In the data rows, 128 means zero.
Some points:
[129 169  36 126 159 155 153 111 105 145 180 147 165 137 173 110  62 121
 105 115 164 137 139 158 160 130 116 110 186 127 119 128 145 162 116 126
 139 163 115 146  72 156 123 166  82 151 125  86 133 162 123  96 123 171
 126 147 130 120 157 129 208 173 109 135]
[152 103  55 144 127  99  97 148 107 133  65 145 125 150 166 146 167 160
 136  89 147 164 159 109 159 187 139 127 145  87 143 148 103 131 138 156
 138 102 108 145  86  94 115 148 166 120  94 183  81 145  90 173 142 201
 181 208 124 129 128  57 118  87 190 143]
[130  72 164 150 154  93  82  81  99  90 101 117 117 108 108 131 109 165
 104 146 193 134  40 112 116 108 164 114 162 122 139 158 132 203 165  73
 142 180 175 146 124 123 158  81 141  42 110  97 176  90 104 142 101 112
 131 162 155 158  43 143 105 136 141 159]
[153 122  77 167 122 144 188 135 155 149  35 119 148 155 155 147 105 157
 126 119  29 111 139  33 110 174 113  87  87  93 111 149 134 107 122  92
 152 140 125 124 123 157 123 138 124 165 165 102 133 130 132 112 115 153
 136 104 124 131 122 134 161 123 132  97]
[ 91 102 139  96 165 135 113 138 111 101 113 155 127  70 106 146 127 129
  67 144  89 116 114  89 129 133 102 139 146 136 182 205 148 176  88 145
  95 154 156  87 193 102 139  83 130 161 126 168  86 114  99 155 155  77
  89  88 105  92 127  96 170 134 152 154]
[ 41 138  59 184 113 123 129 143 128 115 173 119 129 115 135 158 129 165
  85 193  94 160 136  70 142  97 143  80 136 151 164  73 144 131 182 155
  96  90  83 115 118  95 108 115 143  77 105 118 101 101 116 144 171 102
  81 162 104 184  98 174  61 156 159  92]
[156 155  97 159 131 142 122 191 110 150 100 178  96  73 118  96 174  83
 175  55 117 153 143 153  95  67 155 198  57 133 117 143 196 191 162 169
 181 191  82 160  94 157 139 124 172 145 134  75 102 121 154 102 153  62
 154 135 102 129  94 178  95  68  81 167]
[117 106  94  36 136  95 111 152 149  84 119 112 126  93 112 169 123 127
 116 186 113 176 146 200 128 137 144  73 117 134 137  27 139 125 154 117
 111 151 160 108 125 102 173  60 147 113 131  56 131 109 126 163 114 124
  98 161  74 120 111  41 148  63 175 117]
[ 98 121 171 115 159 110 140 131  90 114 205 133 118 123 109 143 108 150
 134 112  94 162 153 139 106 199 129 107  84 172 168 160  93 128 110 107
  83  77 183 116 181 102  81  84 129  87 126 140 120  89  82 165 110 137
 111 156 118  70 100 121 185 150 108 153]
[137 129 195 122 190 160 152 147  89 143 153  82 110 141 188 159 136  84
 105 118 170  88 124  84 102 112 125 122 121 111 116 189 116  72 109 159
 104 142  99 178 126 161 150 117 148 142 138 119 153 150 184 101 124 155
 155 147 127 153 139 140 102  52 176  52]
[132 116 146 154  96 140 129 180 157 153  74 171 106 134 146 101 195 133
 177 144 180  78  57 136 199 186 169 143 129 100  87  98 164  52 124 167
  89 185 159  95 149 101 143 150 137 108  83  95 143 112 155 111 186 144
  83 135 128 153 131 189 130 125  88 131]
[195 122 145 147 107 111  77  80 137  97 179 111 111  97 106  41 147 151
 174 145  20 144 118 139 182 139 150 132 201 154  81 159 198  74 149 144
 153 120 100 104 126 131 134 152 155  74  98 150 145 137 189 149  87  89
 105 168 129 123 120 124 125  94  87  50]
[118 108 191 154 137 107 135 168 108 113 123 145 121 142 111 186 182 175
 101 145 161 182 175 159 161 139 152 108 139 172 162 148 117  46 156  93
 180  83  90  86  89 127 153 186 163 140 106 148  65 132 102 103 138  90
 146 136 186 172 102 141 103 186 163 171]
[ 74 131 149 117  75 154 142 121 114 141 105  94 148 151 102  91  88 121
 164 140 122 108 127  40 100  64 120 163 131 164 135  85  88  86  97 134
 156 178 130 157 103 128  98 164 103 146 117 127 130 156  69 111  93 151
 172  79 128 115 164  79 129 111 117 146]
[140 147 142 147  81 143  91  46 181 152  93 164  83 117  71 110 118 139
 156 178 169 191  84 163  81 161 161 125 118 145 138 182  71 164 158 220
  81 114  92  90 123 122 176 136 147 150  99  76 119 114 173 146 120 139
 129  99 129  96 154 140  91 109  88  69]
[116 132 145 126 117 155 116 143 116 157 115  88 164 188 145 117 157 152
 128  92 104 152 160 144 112  10  87  92 145  70 129 117 158 132 114  78
  69 122 149 120 143 147  88 137 127 141 146  97 144 123 143  95 185 141
 137 150  86  83 151 152 158 134 134 143]
[ 90 143 130 148 109 140 180 110 116 118 144  67 183 169 110 114 126 125
  93  99 101 103 148 232 121 206  86 122 138 108 135 102 161 137 113 157
 147 162 153 184 131 135  97 178 116 151 164 123 153 151 119 123 134 155
 140  95  97 169 142 132 137  91 145 150]
[141 106  75 186 120 130 154 119 138 138 187 132  95 161 157 100 104  77
 149 145 139 155 109 170  79  96 142 172 184 113  68 124  93  84  62 133
 168 102 143 146 134 123 133  67 101 134 187 192 131 146 120 116  84 112
 134 108 167 129 149 134 132 150 113 162]
[110 125 148  66 122 139 109 132 155 155 202 126 171 172 182 147 114 123
 149 115 130 112 159 108 128 172 146 119 117  61 141 132 113 154  89 120
 137 122  91 130 135 157 122 172 119 123 131 151 144 145 161 111 105 106
 136  86 173 161 148 101  64 154  73 106]
[ 95 117 114  86 182 102 146  47 134 101  88 161 100 156 104 154  88 138
 121 106 203  64 157 179 205  85 139 139  67 157 109 138  70 105 139  81
 162  73 136 112 173  98 113 127 104 136 123 161 100 108 111 144 159  83
  95  91 115  60 106 105 126 119 138 120]
[201 150 161 103 100 140 144 114 148 142  96 150 139 128 144 128 160 138
 118 101 119  81  89 153  54 120 136 179 182 162 132   6 113 186 130 133
 155  52 143 120 186 150  83 116  89 163 133 143 149 147 134  96  85 143
 145 129 167 144 138 148 109 177 102 132]
[166  92 124 114 166  73  96 104  54 104 173 153 114 102  88 125  98 102
  99 140 126  84 143  66 143 136  67 150  64 179 144 105 152 165 120  97
  68 138 170 114 148 113 202 133 115 157 108 138  97 106 197 147 178 124
 105  78  85 103 159 135 143 141 127 181]
[136 166 105  72  74 137 140 130 159 141  94  46 171  98 133 119 112  80
 155 127 147 114 150 134 122  98  75 113  86 121 136 183 144 113 138 121
 121 112  97 152 115 148 102  95  93 116 120 159 190 155 137 116 113 145
 149 107 211 126 127 125 152 164 141 166]
[155 199 210 153 131 140 129 200 213 137 155 158 107  92 102 136 145  76
 138 118 140 102 103 101 138 117 113 158 131  99  80 112  79 148 135  94
 143 118 134 138  73 142 121 141 121 130 204 170 148 128  53 149 100 159
 133 143 108 152 161 156 120 174 134  75]
There is one direction along which these points spread out most. Take the direction at right angles to it along which they spread out most. Go by this last direction. For each point below, how far along it does it lie, from 0 to 99? 50 is the average, and the first point above lies past it. One standard deviation of the points above along it is 16.
[118 108 191 154 137 107 135 168 108 113 123 145 121 142 111 186 182 175
 101 145 161 182 175 159 161 139 152 108 139 172 162 148 117  46 156  93
 180  83  90  86  89 127 153 186 163 140 106 148  65 132 102 103 138  90
 146 136 186 172 102 141 103 186 163 171] 43
[195 122 145 147 107 111  77  80 137  97 179 111 111  97 106  41 147 151
 174 145  20 144 118 139 182 139 150 132 201 154  81 159 198  74 149 144
 153 120 100 104 126 131 134 152 155  74  98 150 145 137 189 149  87  89
 105 168 129 123 120 124 125  94  87  50] 18
[132 116 146 154  96 140 129 180 157 153  74 171 106 134 146 101 195 133
 177 144 180  78  57 136 199 186 169 143 129 100  87  98 164  52 124 167
  89 185 159  95 149 101 143 150 137 108  83  95 143 112 155 111 186 144
  83 135 128 153 131 189 130 125  88 131] 20
[ 98 121 171 115 159 110 140 131  90 114 205 133 118 123 109 143 108 150
 134 112  94 162 153 139 106 199 129 107  84 172 168 160  93 128 110 107
  83  77 183 116 181 102  81  84 129  87 126 140 120  89  82 165 110 137
 111 156 118  70 100 121 185 150 108 153] 72
[129 169  36 126 159 155 153 111 105 145 180 147 165 137 173 110  62 121
 105 115 164 137 139 158 160 130 116 110 186 127 119 128 145 162 116 126
 139 163 115 146  72 156 123 166  82 151 125  86 133 162 123  96 123 171
 126 147 130 120 157 129 208 173 109 135] 62
[153 122  77 167 122 144 188 135 155 149  35 119 148 155 155 147 105 157
 126 119  29 111 139  33 110 174 113  87  87  93 111 149 134 107 122  92
 152 140 125 124 123 157 123 138 124 165 165 102 133 130 132 112 115 153
 136 104 124 131 122 134 161 123 132  97] 56
[ 41 138  59 184 113 123 129 143 128 115 173 119 129 115 135 158 129 165
  85 193  94 160 136  70 142  97 143  80 136 151 164  73 144 131 182 155
  96  90  83 115 118  95 108 115 143  77 105 118 101 101 116 144 171 102
  81 162 104 184  98 174  61 156 159  92] 40
[156 155  97 159 131 142 122 191 110 150 100 178  96  73 118  96 174  83
 175  55 117 153 143 153  95  67 155 198  57 133 117 143 196 191 162 169
 181 191  82 160  94 157 139 124 172 145 134  75 102 121 154 102 153  62
 154 135 102 129  94 178  95  68  81 167] 20
[130  72 164 150 154  93  82  81  99  90 101 117 117 108 108 131 109 165
 104 146 193 134  40 112 116 108 164 114 162 122 139 158 132 203 165  73
 142 180 175 146 124 123 158  81 141  42 110  97 176  90 104 142 101 112
 131 162 155 158  43 143 105 136 141 159] 40
